[[ 3.34 -1.03 -2.32  2.59  3.03]
 [-2.20  3.17  3.43 -1.84 -2.26]
 [ 0.38 -0.24 -1.33  0.19  0.24]
 [-4.64 -0.63 -1.79 -4.36 -4.91]
 [-0.36 -2.43 -4.25 -0.78 -0.66]
 [-0.10 -1.91 -3.51 -0.42 -0.38]
 [ 3.71 -3.14 -5.33  2.78  3.36]]
=>
[[ 3.34 -2.20  0.38 -4.64 -0.36 -0.10  3.71]
 [-1.03  3.17 -0.24 -0.63 -2.43 -1.91 -3.14]
 [-2.32  3.43 -1.33 -1.79 -4.25 -3.51 -5.33]
 [ 2.59 -1.84  0.19 -4.36 -0.78 -0.42  2.78]
 [ 3.03 -2.26  0.24 -4.91 -0.66 -0.38  3.36]]

[[-4.37  2.56  0.39 -3.38 -0.03 -3.02 -0.57 -2.21  5.63  0.44  1.55]
 [-0.60 -2.52 -1.36  2.32 -2.24  1.49 -1.67 -2.93  3.63  0.39 -1.96]
 [-4.37  3.12  0.28 -3.38 -0.80 -1.61  0.37 -2.36  5.38  0.44  2.72]]
=>
[[-4.37 -0.60 -4.37]
 [ 2.56 -2.52  3.12]
 [ 0.39 -1.36  0.28]
 [-3.38  2.32 -3.38]
 [-0.03 -2.24 -0.80]
 [-3.02  1.49 -1.61]
 [-0.57 -1.67  0.37]
 [-2.21 -2.93 -2.36]
 [ 5.63  3.63  5.38]
 [ 0.44  0.39  0.44]
 [ 1.55 -1.96  2.72]]

[[ 1.56 -2.30  0.89  1.74 -1.52 -0.92  2.02  1.37  1.58  1.52  1.84 -1.91
   0.86]
 [-0.04  0.19 -0.09 -0.11  0.10 -0.06 -0.18 -0.01 -0.13 -0.12 -0.12  0.00
  -0.10]
 [-4.91 -4.31 -3.39  2.85 -2.18 -0.77  3.09 -4.76  3.14  2.92  2.96  3.07
   2.59]
 [-1.51  2.41 -0.90 -1.81  1.58  0.90 -1.88 -1.29 -1.32 -1.38 -1.83  2.00
  -0.71]]
=>
[[ 1.56 -0.04 -4.91 -1.51]
 [-2.30  0.19 -4.31  2.41]
 [ 0.89 -0.09 -3.39 -0.90]
 [ 1.74 -0.11  2.85 -1.81]
 [-1.52  0.10 -2.18  1.58]
 [-0.92 -0.06 -0.77  0.90]
 [ 2.02 -0.18  3.09 -1.88]
 [ 1.37 -0.01 -4.76 -1.29]
 [ 1.58 -0.13  3.14 -1.32]
 [ 1.52 -0.12  2.92 -1.38]
 [ 1.84 -0.12  2.96 -1.83]
 [-1.91  0.00  3.07  2.00]
 [ 0.86 -0.10  2.59 -0.71]]

[[-0.82 -1.16 -3.13 -2.47 -3.11]
 [ 1.74  1.22 -2.39  1.84  0.65]
 [-0.66 -0.96 -2.44 -2.19 -2.72]
 [-0.29 -0.54 -1.59 -1.45 -2.00]
 [-2.29 -2.38 -2.16 -4.87 -4.97]
 [ 1.32  1.26  2.67  0.90  0.91]
 [ 1.59  1.21 -1.40  1.63  0.71]
 [ 1.35  1.63  4.99  0.98  1.57]]
=>
[[-0.82  1.74 -0.66 -0.29 -2.29  1.32  1.59  1.35]
 [-1.16  1.22 -0.96 -0.54 -2.38  1.26  1.21  1.63]
 [-3.13 -2.39 -2.44 -1.59 -2.16  2.67 -1.40  4.99]
 [-2.47  1.84 -2.19 -1.45 -4.87  0.90  1.63  0.98]
 [-3.11  0.65 -2.72 -2.00 -4.97  0.91  0.71  1.57]]

[[ 0.83  0.21  0.92 -0.96  0.63 -0.18 -3.11 -0.80 -2.55 -2.36 -0.47  0.67
   0.84 -1.21 -3.02 -0.80]
 [-1.78 -1.40 -0.79  0.39 -1.11 -0.64 -3.29 -2.72 -3.28 -2.90 -3.14 -4.26
   0.91  0.35 -2.67 -5.62]]
=>
[[ 0.83 -1.78]
 [ 0.21 -1.40]
 [ 0.92 -0.79]
 [-0.96  0.39]
 [ 0.63 -1.11]
 [-0.18 -0.64]
 [-3.11 -3.29]
 [-0.80 -2.72]
 [-2.55 -3.28]
 [-2.36 -2.90]
 [-0.47 -3.14]
 [ 0.67 -4.26]
 [ 0.84  0.91]
 [-1.21  0.35]
 [-3.02 -2.67]
 [-0.80 -5.62]]

[[ 1.42 -4.29  4.98  5.65 -1.55 -0.38 -1.37 -1.15  5.61 -5.43  5.73 -4.13
  -2.16]
 [ 3.68 -3.51  0.74  3.21 -2.20  5.02 -3.38  3.48 -1.98 -1.18  5.85 -5.42
  -0.97]
 [ 0.92  0.29  5.65 -4.83  1.33  2.55  5.31  1.77 -0.81  4.84 -2.16 -3.86
   4.30]]
=>
[[ 1.42  3.68  0.92]
 [-4.29 -3.51  0.29]
 [ 4.98  0.74  5.65]
 [ 5.65  3.21 -4.83]
 [-1.55 -2.20  1.33]
 [-0.38  5.02  2.55]
 [-1.37 -3.38  5.31]
 [-1.15  3.48  1.77]
 [ 5.61 -1.98 -0.81]
 [-5.43 -1.18  4.84]
 [ 5.73  5.85 -2.16]
 [-4.13 -5.42 -3.86]
 [-2.16 -0.97  4.30]]
